In the rows, zero is written as 128.
Rotation paths and how fast each direction turns (deg/step):
Each turn is a multiple of 5 degrees from 10 to 175, or 0.
Each row of a path follows its step; steps can be skipped.
Path 1:
step 0: [143 128 125 120 127 124 134 125 121 128 115 134 146 127 124 122 130 122
 126 129 135 126 126 122 123 130 133 113 132 129 129 130 125 121 133 128
 136 138 136 117 129 123 119]
step 1: [130 125 126 143 122 129 123 122 128 117 120 131 126 135 124 117 125 125
 129 139 126 120 139 132 132 142 114 130 131 123 135 122 134 132 115 119
 117 129 132 130 130 130 133]
step 2: [122 117 122 125 135 118 123 123 129 129 133 123 117 120 124 143 108 124
 138 126 122 132 131 133 127 128 127 127 120 130 122 124 131 130 130 134
 124 124 115 132 125 121 128]
step 3: [129 140 122 124 136 128 118 124 138 126 131 138 128 124 130 128 127 130
 120 125 131 123 110 125 124 120 124 123 130 129 115 131 117 122 134 128
 136 124 128 123 140 137 122]
step 4: [139 138 131 123 120 130 122 140 122 124 136 111 123 128 130 119 143 136
 122 129 137 126 127 130 127 135 119 141 120 121 137 130 128 132 128 127
 123 127 133 131 131 129 129]
step 6: [116 134 127 135 126 140 127 116 141 121 122 134 134 135 138 137 126 125
 122 126 130 132 135 120 132 124 123 115 128 136 130 123 137 127 124 124
 129 138 134 115 131 132 127]
step 7: [129 117 117 127 123 130 125 128 113 119 131 117 120 127 122 139 136 133
 132 131 121 127 119 133 113 143 125 126 135 126 127 122 129 126 125 127
 129 142 127 122 128 123 127]
step 8: [128 115 126 123 141 120 132 125 125 123 127 130 137 129 132 115 118 134
 130 136 124 119 126 127 130 131 122 131 135 125 116 123 113 129 129 131
 136 114 125 143 128 133 130]
step 9: [132 141 130 120 132 139 116 124 132 137 134 132 124 126 135 127 120 134
 123 131 136 133 130 132 142 122 118 119 117 120 133 131 132 144 131 128
 128 122 124 127 126 123 135]
step 10: [131 137 124 130 117 119 129 134 122 144 127 129 110 119 115 129 137 126
 125 117 130 134 125 129 125 124 123 130 131 139 131 121 124 124 123 126
 134 131 125 123 123 134 124]
step 11: [120 127 127 133 130 127 140 123 143 122 123 112 134 123 137 122 133 134
 120 127 115 127 131 121 128 124 130 145 127 135 129 123 132 119 128 128
 131 127 139 134 130 135 127]
step 12: [126 127 122 120 128 143 131 133 127 120 126 128 137 131 139 130 126 130
 134 127 132 129 130 131 131 128 137 135 131 119 131 128 132 137 138 133
 131 142 122 120 127 106 120]
Directions:
[130 128 127 124 127 130 128 130 127 127 127 126 126 126 130 128 125 128
 130 129 128 128 125 125 124 128 130 128 125 129 130 126 131 129 129 128
 125 128 127 127 126 126 133]
145
[130 126 127 129 127 128 126 128 130 128 132 125 126 128 132 129 128 126
 129 127 123 128 126 131 128 127 131 127 127 131 128 126 124 126 127 129
 130 132 129 126 131 131 129]
90
[123 126 128 131 128 128 130 125 127 127 128 128 127 127 130 131 127 128
 128 129 127 128 122 127 125 128 127 134 128 127 125 129 129 129 131 128
 127 129 126 126 130 128 126]
80
[129 128 128 130 126 129 127 128 128 127 128 132 128 130 131 127 127 129
 125 127 127 125 131 125 125 125 127 130 129 131 125 125 130 131 127 127
 127 125 131 130 132 131 130]
145
[126 129 131 128 127 129 131 130 127 125 129 127 130 129 130 128 131 125
 129 127 128 129 131 126 126 126 126 127 129 129 128 129 128 125 131 125
 130 133 125 130 128 126 130]
55
[127 127 126 125 128 130 129 130 130 130 129 130 130 128 132 129 129 124
 126 125 128 130 128 130 131 128 126 126 128 129 122 129 129 128 126 130
 125 126 126 125 127 126 128]
110
[127 126 130 125 129 125 127 127 130 129 124 125 129 126 131 129 130 128
 133 129 126 125 131 127 129 126 129 130 128 127 128 130 130 130 125 130
 130 125 124 128 130 129 128]
115
Path 2:
step 0: [130 131 123 134 137 128 134 134 118 124 134 130 129 138 130 137 133 124
 122 120 144 129 131 134 120 124 134 129 127 113 130 125 127 123 126 126
 125 129 131 134 132 130 130]
step 1: [133 132 134 130 134 139 118 134 133 130 129 126 126 129 129 122 133 129
 130 142 136 136 121 136 129 128 132 121 118 124 128 130 133 140 132 122
 120 123 129 128 130 129 131]
step 2: [139 131 123 121 135 130 129 130 125 123 138 134 135 122 125 128 129 129
 123 121 134 124 131 142 115 137 118 130 126 121 126 130 130 126 123 124
 128 126 120 124 132 130 128]
step 3: [142 129 120 138 132 125 121 129 136 131 127 125 136 129 125 120 137 126
 138 132 130 128 129 130 132 124 123 124 123 126 114 121 131 134 130 129
 127 127 128 138 135 122 131]
step 4: [138 142 131 125 137 128 126 134 120 132 137 122 129 125 118 131 129 133
 122 132 132 118 130 125 128 133 127 128 123 121 125 122 126 124 124 129
 144 127 129 121 128 127 123]
step 5: [130 134 127 140 128 125 131 136 131 123 128 122 147 131 128 127 128 127
 136 129 134 133 135 125 136 132 134 127 126 120 121 137 129 130 134 122
 126 123 123 129 134 120 125]
step 6: [133 121 124 124 130 125 125 137 124 129 135 123 123 133 130 134 137 126
 130 129 130 125 131 132 130 135 139 132 115 120 129 120 135 127 129 126
 140 120 125 125 124 138 120]
step 7: [120 134 119 134 135 131 132 135 132 127 130 125 137 130 123 122 135 124
 127 131 136 129 142 138 129 126 132 123 121 133 135 129 133 127 125 128
 120 121 130 121 137 122 130]
step 9: [130 133 122 123 134 127 128 126 132 126 131 126 136 142 123 127 136 124
 127 130 140 128 134 121 120 136 120 125 132 129 133 122 131 126 126 123
 126 127 130 133 146 126 124]
step 10: [129 133 138 127 119 126 115 141 135 127 141 128 127 123 125 128 138 125
 128 135 135 128 125 127 129 131 126 130 116 125 123 127 131 124 128 131
 134 132 125 134 126 116 131]
step 11: [131 130 135 122 132 128 134 125 128 121 129 124 132 142 129 127 124 120
 131 127 136 118 132 132 128 125 127 126 123 122 119 131 135 119 123 123
 134 129 124 120 144 126 124]
step 12: [129 124 119 131 122 120 117 147 125 130 126 125 126 126 128 128 126 122
 127 141 132 127 131 127 129 129 129 136 121 123 118 129 135 129 127 119
 126 123 132 131 132 126 134]
Directions:
[124 131 127 127 128 128 129 130 130 129 125 128 131 131 128 129 126 127
 125 126 130 127 131 132 128 127 125 132 130 127 127 128 125 130 131 131
 128 128 128 130 130 130 128]
160
[127 124 123 128 129 126 127 128 128 130 127 128 128 130 128 129 132 127
 128 128 127 132 129 127 125 128 128 130 132 126 126 125 131 127 126 129
 131 127 128 133 127 128 128]
115
[130 129 129 124 129 127 123 127 133 129 128 133 127 130 130 128 127 130
 127 129 126 128 128 129 130 128 131 129 127 127 127 128 126 129 126 129
 132 126 130 127 125 129 127]
160
Path 3:
step 0: [120 129 120 122 133 128 136 125 120 124 117 128 126 128 126 119 125 138
 129 123 127 121 123 122 133 117 125 131 131 138 133 133 123 122 125 131
 133 126 131 116 138 126 133]
step 1: [128 120 123 134 131 131 131 126 124 131 127 139 131 126 124 122 123 129
 131 129 131 124 131 124 137 127 124 117 130 127 118 137 125 134 139 135
 130 141 131 119 140 136 127]
step 2: [134 128 124 126 122 127 128 118 129 116 120 133 127 118 123 121 125 138
 124 119 124 129 127 132 123 121 129 115 126 131 125 123 128 130 132 130
 132 125 121 129 142 139 133]
step 4: [130 121 124 138 137 122 128 121 135 119 123 131 132 126 128 132 127 132
 122 116 128 127 124 122 126 117 126 128 129 121 120 137 123 137 130 129
 126 139 127 122 127 138 120]
step 5: [128 136 129 130 127 124 133 125 127 117 116 133 120 133 120 114 129 133
 127 118 121 131 125 129 129 119 133 121 131 125 127 140 133 126 132 124
 128 128 123 133 132 125 121]
step 6: [137 121 129 137 121 127 132 127 135 129 129 132 120 133 124 124 131 136
 145 127 126 129 122 127 129 120 141 123 126 125 126 133 124 139 132 129
 129 134 134 122 129 126 130]
step 7: [124 116 136 133 118 121 134 131 134 115 119 134 126 133 131 130 120 129
 120 124 123 132 129 128 123 116 135 122 128 128 125 122 123 133 128 128
 129 128 130 128 122 137 122]
step 8: [122 114 123 130 128 121 128 132 127 130 125 125 112 134 131 115 132 131
 125 119 124 133 119 129 132 121 139 133 133 128 127 130 132 126 132 121
 127 128 128 131 133 124 120]
step 9: [126 128 123 144 126 124 121 135 140 124 126 130 117 131 125 125 122 130
 127 124 139 131 122 134 131 130 138 128 132 132 124 130 118 135 132 133
 124 135 127 121 120 128 128]
step 10: [130 121 134 124 116 125 130 135 136 127 118 129 125 141 134 117 130 130
 124 116 131 129 130 138 119 131 127 122 124 132 123 130 125 126 131 133
 129 123 121 127 126 129 119]
step 11: [125 123 135 126 126 125 131 128 131 140 130 122 116 126 132 124 128 137
 129 123 137 130 126 142 126 127 140 132 131 131 125 131 134 135 127 122
 139 129 134 119 124 132 122]
step 12: [125 128 129 137 127 122 122 134 137 128 128 132 129 126 132 126 136 133
 113 130 126 118 126 139 129 123 131 125 125 139 122 127 127 125 129 134
 126 130 134 119 116 126 119]
Directions:
[128 130 126 131 127 129 130 128 128 130 129 127 127 127 126 130 131 127
 127 130 134 129 131 127 129 127 128 129 126 124 127 125 126 134 129 127
 128 131 130 126 129 128 127]
140
Path 4:
step 0: [129 133 140 118 121 120 125 111 136 125 131 123 132 135 117 135 130 121
 125 124 126 133 134 131 131 135 125 122 137 136 116 121 122 115 132 121
 131 125 130 118 125 140 127]
step 1: [128 126 128 111 123 112 128 126 139 128 130 145 133 129 133 131 134 130
 123 126 121 127 129 117 118 128 124 125 128 124 120 133 136 131 112 124
 131 132 140 122 123 138 128]
step 2: [125 130 128 127 133 137 118 120 135 149 124 132 126 124 132 132 138 127
 120 119 133 125 128 131 124 126 136 122 135 126 123 143 130 139 126 120
 126 141 132 127 134 137 117]
step 3: [129 135 123 122 121 133 131 118 126 131 133 121 130 117 123 133 132 120
 129 115 143 122 130 127 129 129 127 130 131 118 109 127 117 121 132 138
 137 130 138 134 134 134 118]
step 4: [124 129 119 128 123 118 126 119 130 117 140 123 135 138 131 125 133 133
 119 118 120 119 136 131 126 141 128 133 128 117 121 134 129 129 124 131
 123 129 131 141 115 130 115]
step 5: [133 134 128 127 127 129 123 114 138 130 126 124 135 126 135 126 132 135
 118 116 127 145 131 133 120 131 127 131 129 126 139 124 125 132 137 124
 119 137 139 118 114 135 120]
step 7: [134 131 136 134 124 128 123 115 132 135 129 129 142 136 127 134 144 129
 136 131 121 116 140 129 123 121 118 121 133 130 113 136 132 122 123 126
 124 130 124 134 126 131 120]
step 8: [133 137 125 121 125 120 119 109 144 139 134 130 137 122 126 123 130 126
 118 138 133 117 133 126 127 122 125 131 125 120 132 128 127 123 131 123
 135 129 143 126 132 127 123]
step 9: [124 122 119 123 125 136 130 123 137 136 132 124 127 136 129 139 126 118
 115 124 126 127 128 126 130 140 127 126 128 129 128 143 117 129 118 126
 140 133 149 130 121 122 125]
step 10: [131 129 140 131 133 126 129 113 124 128 136 125 131 122 123 134 135 131
 131 120 122 140 125 127 132 138 121 123 129 122 123 147 121 124 129 134
 132 142 132 134 123 143 124]
step 11: [136 137 126 127 134 123 123 122 133 122 146 130 121 125 135 125 132 119
 129 120 115 129 140 117 123 123 127 127 134 118 128 121 127 128 130 129
 120 134 143 137 133 139 125]
step 12: [130 118 118 130 125 128 125 118 143 131 129 130 132 137 138 135 142 126
 119 116 125 129 139 125 135 135 125 122 137 135 124 120 122 128 131 127
 121 140 128 125 139 119 119]
Directions:
[128 130 129 129 127 128 128 129 131 130 131 126 127 125 123 129 130 127
 127 125 126 131 129 125 127 129 129 129 126 130 129 127 131 131 126 130
 130 126 125 127 128 125 125]
0
[128 131 129 130 123 126 128 129 126 126 131 131 126 128 128 130 127 133
 130 129 124 125 129 128 129 128 127 127 125 129 126 129 130 127 132 128
 129 127 129 128 127 131 126]
110
[127 129 127 131 130 129 129 128 126 128 130 131 128 127 129 129 132 126
 129 127 131 128 128 128 128 122 126 123 128 128 126 127 130 131 127 129
 126 128 128 129 132 128 126]
80
